128 stands for zero in the data rows.
Each row of this table is followed by its label. One hidden rule gives the labels. It looks at one to three of the table's principal directions, none of them among the few with the most spread.
107 164 195 161 123 128 145 139 144 125 88 141 97 113 169 159 121 141 128 113 157 141 115 145 77 153 86 139 141 144 164 159 140 174 102 149 118 67 137 138 111 3
131 117 157 88 127 132 105 114 92 117 186 79 138 162 146 80 143 175 108 124 96 136 149 148 176 104 127 96 103 124 160 121 116 120 152 180 136 157 128 141 121 6
113 151 154 202 90 126 144 187 150 129 114 134 99 147 154 187 101 164 160 101 165 106 119 194 44 103 105 152 175 149 125 128 113 195 146 77 90 60 118 121 54 4
58 133 136 91 212 126 170 109 173 173 88 126 83 35 137 112 94 138 199 91 167 165 144 177 61 178 101 127 153 60 188 161 78 177 120 219 180 95 164 131 110 6
107 77 159 120 90 160 88 120 85 118 181 63 119 229 91 110 85 181 193 169 166 151 155 202 148 48 158 133 158 184 91 137 144 132 205 119 156 132 131 123 58 2
147 136 56 161 170 73 88 64 106 109 98 180 161 11 85 133 139 7 200 176 125 171 143 83 120 154 137 163 86 128 116 111 161 97 82 121 206 208 160 101 218 2
111 139 85 99 164 153 134 105 154 148 116 159 122 108 125 106 174 128 101 103 112 122 156 74 130 161 130 130 124 74 98 125 128 104 119 133 130 146 136 109 184 4
169 110 135 88 73 173 137 170 110 104 176 115 160 220 132 133 146 149 56 124 125 92 115 105 155 86 161 112 128 145 78 104 148 98 152 55 59 139 82 127 102 5
147 113 84 122 128 147 114 145 103 119 154 135 168 129 133 122 127 108 95 153 106 125 136 107 155 120 163 131 131 89 103 94 110 99 107 86 98 145 124 134 136 5
169 128 120 106 117 105 144 150 126 145 143 130 157 139 122 129 131 103 76 112 104 76 103 102 157 127 151 123 118 134 126 124 134 100 135 112 106 165 117 146 130 2
123 145 142 125 182 68 158 107 160 173 66 145 100 39 97 126 117 95 176 92 136 114 109 132 89 164 74 150 107 133 153 182 148 147 118 185 190 139 148 129 158 4
102 176 159 128 193 95 154 89 177 171 58 149 60 71 110 112 154 116 173 82 122 122 121 111 82 182 47 125 92 128 144 200 177 141 125 205 165 103 137 118 202 4
109 84 123 144 78 176 64 101 74 71 177 98 154 187 147 107 155 187 108 173 139 185 172 141 178 67 154 130 134 145 105 80 105 134 151 103 151 144 157 119 108 2
190 137 139 168 105 59 172 135 136 59 53 173 178 10 161 163 168 57 50 118 124 137 58 70 125 140 77 130 32 164 180 108 127 146 61 93 146 140 130 144 173 6
142 117 65 70 167 135 152 142 112 128 155 120 180 92 155 86 142 117 72 111 100 123 146 110 159 140 158 79 99 51 169 87 49 90 114 133 99 189 144 134 150 2
176 150 121 196 100 56 171 177 132 91 70 163 182 23 182 169 145 91 52 104 114 113 73 123 109 147 92 124 74 130 207 98 78 160 66 92 104 123 128 153 127 1
163 146 127 128 143 78 170 150 154 153 74 158 134 65 124 146 132 98 96 89 118 88 78 102 114 165 84 134 108 135 154 151 131 133 91 136 123 135 118 140 149 5
164 112 145 112 80 134 139 152 100 113 138 124 169 162 134 134 130 131 69 133 124 109 108 123 154 117 146 129 123 149 121 123 143 109 121 97 99 141 104 148 105 5
160 109 103 138 127 111 96 110 93 100 158 112 137 133 106 106 137 120 164 149 92 128 173 112 142 65 118 155 77 139 70 122 130 108 141 98 172 185 143 93 158 5
153 123 91 170 132 94 135 171 115 106 114 131 166 64 150 134 120 117 111 129 120 131 112 145 123 113 110 120 98 107 165 95 69 145 96 91 110 129 127 135 117 1
116 93 130 59 154 114 149 63 153 168 70 141 130 94 58 104 122 90 115 143 132 131 94 86 189 188 140 136 127 143 131 171 175 85 118 197 198 154 134 147 168 2
146 114 146 135 128 114 102 114 106 121 137 99 121 114 118 101 116 112 149 182 93 164 117 109 172 126 127 135 89 130 120 162 153 118 93 159 149 86 93 152 140 4
109 139 162 155 102 136 123 138 133 94 133 115 116 133 175 136 156 189 109 107 143 151 134 154 112 112 96 111 123 141 168 110 97 178 134 136 121 96 129 119 100 3
142 154 116 133 181 78 157 110 144 156 68 163 121 47 108 125 121 59 156 115 117 119 107 103 104 178 94 138 94 118 145 166 154 112 92 160 154 145 141 139 188 6
126 147 158 178 109 90 133 108 138 115 91 145 102 116 113 160 126 108 185 119 157 132 112 153 79 121 95 149 119 193 130 148 173 157 150 128 166 126 140 121 131 6
154 100 175 116 77 133 134 171 101 93 164 66 141 200 139 105 125 203 99 117 139 124 121 169 158 57 114 96 93 177 145 128 111 138 171 107 104 126 92 131 65 1
141 116 90 131 115 117 119 115 138 123 154 130 129 154 83 136 118 95 166 147 111 107 139 118 142 105 175 138 128 142 81 107 148 97 166 93 142 161 112 107 132 5
56 165 132 103 178 193 55 41 137 208 154 139 33 230 56 110 144 138 240 141 128 120 189 122 104 159 127 147 211 135 25 186 249 94 189 187 148 126 148 86 205 2
131 168 144 113 179 107 149 123 147 158 103 157 112 62 164 124 134 103 111 99 113 131 106 92 112 198 97 128 126 91 175 155 126 139 65 192 125 113 134 157 160 6
150 175 165 144 119 88 174 170 171 167 103 138 102 120 149 168 115 99 106 94 129 84 49 124 101 177 118 102 142 154 180 164 144 150 116 152 73 71 89 168 111 2
143 136 147 125 111 110 150 169 144 138 152 112 123 148 129 150 105 134 144 100 151 99 97 163 102 112 139 116 147 154 147 126 127 151 161 117 101 120 96 136 70 6
142 114 90 118 170 90 184 172 160 126 83 150 168 0 144 139 106 92 101 99 153 130 97 122 103 146 119 132 105 77 184 102 50 155 81 108 138 136 135 135 105 1
107 135 146 95 158 127 171 127 165 154 95 134 106 99 133 126 135 145 113 79 135 105 131 128 97 145 96 129 127 106 142 151 110 146 136 158 144 126 152 119 134 1
155 112 113 81 112 153 152 168 133 127 161 120 160 174 122 130 123 124 63 125 107 83 108 110 163 119 171 102 135 109 111 98 121 91 141 83 65 134 89 135 109 5
162 114 51 120 140 155 115 163 117 95 163 157 184 115 157 127 138 115 59 136 113 124 151 64 162 112 165 135 130 72 103 49 60 99 81 47 89 179 138 108 136 6
125 131 176 123 116 133 173 161 136 136 95 132 126 138 149 152 89 142 102 110 149 108 110 157 102 143 114 136 152 133 155 149 117 143 113 128 103 98 135 148 83 5
188 129 76 102 143 95 179 200 140 143 126 150 194 77 157 136 117 91 27 92 119 76 80 84 156 153 155 105 119 89 180 91 52 106 82 88 68 174 119 155 111 2
149 155 151 135 119 115 137 136 134 121 121 142 132 102 176 134 137 115 79 132 103 140 110 81 148 175 131 127 114 114 168 140 118 129 60 156 108 98 106 154 133 1
126 112 146 144 87 115 144 150 130 129 118 118 136 136 127 155 100 149 131 123 154 118 122 170 112 113 140 147 154 154 141 131 108 154 141 114 139 120 129 130 64 1
117 121 99 113 121 197 58 86 85 105 184 125 132 202 126 91 183 159 109 163 89 150 188 89 174 106 143 124 129 104 54 99 160 84 136 110 113 151 131 101 187 5
132 143 115 84 171 133 137 145 153 186 148 116 108 148 102 106 120 118 125 112 103 85 113 108 148 153 142 101 140 98 120 152 143 98 142 151 88 119 95 135 145 1
114 132 116 108 175 120 129 82 136 163 79 159 116 78 87 125 124 73 161 139 132 132 132 100 115 170 113 154 130 118 106 167 168 105 105 159 173 148 158 119 189 3
160 114 119 118 88 139 126 144 102 99 151 133 176 144 152 133 143 127 51 143 93 116 123 103 170 125 156 127 120 115 124 92 114 105 99 96 95 142 112 141 123 5
99 142 84 126 192 131 105 91 151 189 110 149 77 126 62 115 122 108 220 122 131 109 171 114 94 138 112 161 154 114 56 168 166 107 154 138 168 154 155 83 184 1
136 98 155 148 78 120 119 119 99 101 115 116 144 143 119 136 114 142 133 156 145 151 120 153 143 106 126 151 125 176 125 137 142 137 125 122 160 125 127 140 95 5
117 151 160 98 151 124 157 130 140 179 113 127 112 128 143 125 117 118 100 105 117 99 102 132 124 178 125 109 150 111 166 167 134 125 122 188 106 107 141 167 136 2
127 187 96 188 146 122 111 126 131 132 109 172 117 89 176 145 168 99 113 125 95 131 137 91 98 174 106 123 125 92 139 122 119 133 76 128 89 107 147 128 193 2
158 128 128 119 123 91 185 183 145 135 107 132 156 79 154 151 102 121 86 91 129 92 96 140 109 138 122 125 122 114 179 122 68 147 101 117 107 134 121 141 83 5
92 132 103 148 158 137 103 94 125 121 113 148 123 89 126 110 151 137 157 129 132 165 161 136 116 142 110 138 126 97 127 111 131 136 121 143 158 132 149 117 160 6
106 126 163 106 140 108 138 102 140 148 106 129 117 124 94 146 88 106 162 133 159 129 82 173 129 166 126 109 166 170 183 137 162 133 144 186 147 129 133 150 112 6
113 147 157 127 114 102 196 159 166 122 92 143 125 96 168 167 114 161 126 52 194 121 107 185 55 150 105 113 153 150 218 116 73 185 139 144 126 138 142 126 58 6
114 110 129 4 174 160 141 95 147 194 181 103 119 190 54 88 111 96 142 117 125 78 142 107 165 134 202 114 153 108 77 155 189 59 207 162 141 186 119 126 143 3
162 127 109 154 89 126 117 139 92 77 149 130 173 128 168 130 169 122 69 138 101 134 130 108 147 99 135 114 86 129 131 86 106 121 116 83 104 152 133 132 146 2
180 153 82 109 132 153 94 161 92 145 193 126 157 214 131 102 148 118 59 144 52 72 128 75 199 136 157 80 127 101 100 102 142 46 115 93 16 160 88 135 180 2
122 141 107 124 167 148 117 129 134 154 137 129 99 155 107 112 123 118 163 131 118 115 145 114 117 124 121 124 133 109 83 145 149 105 142 117 107 123 128 114 162 6
150 164 106 158 126 118 129 134 140 133 101 179 132 98 146 159 168 93 86 114 105 105 101 78 111 166 105 137 129 120 115 120 149 127 84 105 94 120 124 130 180 6
96 157 59 156 191 161 74 81 134 157 132 168 101 112 115 94 164 98 154 159 73 143 188 61 143 167 142 154 132 45 53 127 160 85 99 130 130 116 144 114 230 5
60 99 180 77 200 114 171 81 176 194 74 97 65 64 79 90 73 128 210 121 151 151 132 168 108 157 113 158 130 97 138 219 143 155 153 238 234 74 153 154 111 4
146 116 81 132 100 156 116 179 111 94 186 123 177 159 163 144 128 144 69 140 110 116 124 136 156 105 173 93 153 95 143 41 63 121 123 64 50 134 108 127 91 6
164 121 84 189 81 145 100 199 104 89 161 148 173 146 180 167 114 146 76 151 138 135 119 114 140 103 156 147 169 121 122 58 62 147 72 33 61 114 112 131 69 6
221 131 126 239 33 31 130 190 92 22 131 143 214 50 186 199 133 80 89 135 144 135 86 135 108 60 128 153 59 206 186 55 76 180 91 22 135 172 121 128 69 2
124 155 105 132 150 130 129 125 141 157 134 140 110 137 124 122 145 114 138 110 108 102 143 112 111 140 132 124 130 105 103 139 142 113 145 127 111 134 134 122 163 6
153 63 141 136 64 109 134 137 118 78 136 93 156 134 103 133 126 148 130 136 170 142 116 148 142 35 142 157 90 194 96 116 119 157 180 70 192 150 123 120 63 4
152 117 74 139 135 88 157 136 154 101 90 173 176 22 126 147 148 82 88 111 122 121 117 90 125 140 133 151 92 97 140 80 92 130 91 83 155 166 130 113 144 5
Which label does each new row get?
132 153 94 121 177 117 126 126 154 172 130 154 110 105 107 133 123 81 145 121 101 94 118 94 120 162 134 134 147 96 105 133 146 109 116 135 114 131 126 127 170 ~ 6
85 89 156 136 86 181 88 93 115 122 140 89 87 206 100 114 134 195 173 166 144 163 175 151 135 74 130 160 147 159 49 163 155 143 173 126 174 84 134 103 105 ~ 1
34 111 155 89 176 190 61 46 120 170 171 79 48 213 67 80 96 181 255 171 145 176 198 186 138 122 141 126 192 128 88 167 177 119 198 219 186 109 152 101 132 ~ 2
173 128 135 168 92 71 144 159 124 103 113 127 152 89 143 153 121 113 110 125 114 115 92 134 128 114 110 133 93 161 162 121 105 149 105 108 130 129 111 138 105 ~ 5
125 98 161 115 97 127 145 118 136 117 113 107 119 143 102 131 131 148 139 121 154 125 133 141 117 84 119 150 108 170 96 155 145 145 170 115 177 130 132 110 103 ~ 1
79 152 166 171 121 159 70 89 113 108 138 129 84 171 139 137 129 166 197 153 164 186 161 162 104 132 109 134 169 163 133 129 164 157 133 157 143 97 140 108 123 ~ 2
119 151 73 173 141 169 74 168 104 157 174 134 126 182 141 133 124 141 136 147 115 113 141 142 122 124 146 115 191 90 94 98 117 120 127 83 40 101 123 131 132 ~ 2
54 117 145 120 149 142 99 48 145 120 118 123 91 108 92 116 152 146 206 128 175 184 152 170 104 127 116 128 141 148 133 125 168 160 186 184 213 131 158 103 143 ~ 2
68 167 113 160 112 197 86 95 166 158 148 159 67 227 104 165 144 125 166 154 129 114 163 109 106 157 183 138 218 125 45 125 194 110 170 104 87 74 121 95 155 ~ 3
111 155 105 139 152 151 100 112 109 134 143 139 121 125 156 112 156 131 135 130 109 147 166 117 114 145 122 122 132 87 121 125 121 122 111 142 113 130 150 121 171 ~ 2
125 117 168 65 144 120 159 115 139 140 120 109 130 104 143 93 151 170 68 85 103 114 130 117 158 144 98 118 98 106 167 149 108 133 123 195 159 143 137 140 131 ~ 5
105 108 136 95 93 203 73 91 101 137 190 111 119 255 95 111 137 155 121 174 115 129 149 120 188 118 189 124 185 143 54 121 200 80 173 126 103 121 108 136 132 ~ 6
164 127 106 112 169 104 151 163 128 150 95 147 150 83 117 125 95 95 103 127 114 106 84 109 144 161 99 120 121 108 153 133 114 106 69 125 95 134 113 148 143 ~ 5
142 144 123 99 135 162 153 156 140 137 154 136 125 169 148 128 141 120 88 104 116 93 127 95 117 124 147 116 131 98 92 123 136 108 140 93 70 122 116 135 138 ~ 6
128 109 166 160 81 125 127 154 104 104 133 86 124 168 138 129 112 181 151 130 158 143 128 192 113 72 108 124 118 177 139 142 116 162 163 112 130 104 121 132 67 ~ 1
118 153 74 149 160 130 102 130 141 166 157 144 110 134 115 128 125 113 166 126 96 100 165 116 115 139 152 143 159 83 89 116 124 111 135 116 112 138 130 107 151 ~ 5
151 116 154 185 77 80 133 126 122 83 82 140 151 71 137 165 120 99 125 157 152 163 88 129 128 126 118 156 100 186 161 129 133 160 90 114 170 109 123 144 103 ~ 1
149 143 128 156 96 122 156 173 139 88 98 162 164 95 192 154 169 168 21 82 122 112 109 112 123 140 87 119 113 116 176 79 73 157 80 90 82 124 126 128 118 ~ 5
95 151 164 186 140 101 108 111 121 117 99 110 93 90 140 124 142 156 187 124 139 163 142 184 83 115 57 121 98 150 167 153 131 180 140 167 162 93 150 114 141 ~ 3
162 111 149 143 123 38 167 125 127 116 63 136 159 32 110 145 111 86 138 104 171 129 73 151 110 122 87 144 81 195 192 146 123 159 124 144 204 180 157 147 113 ~ 2
166 111 126 139 89 93 135 131 113 103 109 133 172 94 131 139 145 105 69 143 99 119 94 108 166 129 127 129 91 148 147 114 123 121 99 116 135 140 118 145 137 ~ 1
120 97 139 130 127 138 116 129 100 117 119 106 127 140 117 108 102 169 161 144 153 161 143 165 131 99 101 139 127 144 125 141 115 138 126 131 152 126 136 125 101 ~ 5
86 129 111 120 168 111 165 137 190 179 86 131 95 90 114 115 128 186 132 62 135 95 145 152 106 149 95 131 146 91 153 141 74 157 152 163 155 124 147 107 112 ~ 1
141 66 117 86 118 127 109 96 93 101 132 112 180 110 100 100 129 125 91 165 129 155 129 111 202 105 146 137 104 141 129 106 116 103 118 133 186 185 148 130 131 ~ 3
144 155 75 136 158 130 126 140 117 119 139 157 160 70 179 120 161 90 81 125 91 134 144 80 125 156 140 117 104 53 142 94 86 114 74 112 92 143 141 134 177 ~ 2
133 127 142 124 120 128 141 180 132 139 166 92 116 168 140 134 103 166 146 99 153 108 105 181 104 92 128 99 150 143 149 123 100 160 172 118 87 109 106 138 62 ~ 6
109 109 144 159 91 139 125 144 117 103 143 89 121 161 145 118 119 182 152 135 151 157 155 179 119 80 139 127 121 140 132 128 95 156 163 113 137 100 125 126 70 ~ 1
161 150 102 134 148 87 160 138 155 139 92 166 145 58 128 151 127 43 96 131 102 107 68 78 135 183 136 117 107 112 155 125 136 110 79 126 104 118 108 156 169 ~ 6
156 130 176 105 105 112 140 121 108 108 135 136 154 134 134 144 121 97 103 125 143 123 90 128 135 136 135 129 125 172 154 124 173 123 124 139 131 156 123 158 116 ~ 6
76 157 143 128 155 175 112 131 146 154 154 112 68 181 152 119 124 190 176 107 152 142 175 155 87 130 118 115 177 106 125 145 108 154 153 155 105 91 138 103 108 ~ 3
123 140 188 135 110 121 119 100 118 123 116 117 98 155 125 128 119 139 163 141 136 150 129 140 124 137 106 137 123 177 137 172 174 133 125 171 153 110 121 132 125 ~ 5
196 114 122 160 99 75 152 181 103 98 102 139 191 69 156 159 108 86 61 139 117 113 58 120 146 120 112 129 96 149 174 104 90 139 68 86 101 134 123 168 108 ~ 6
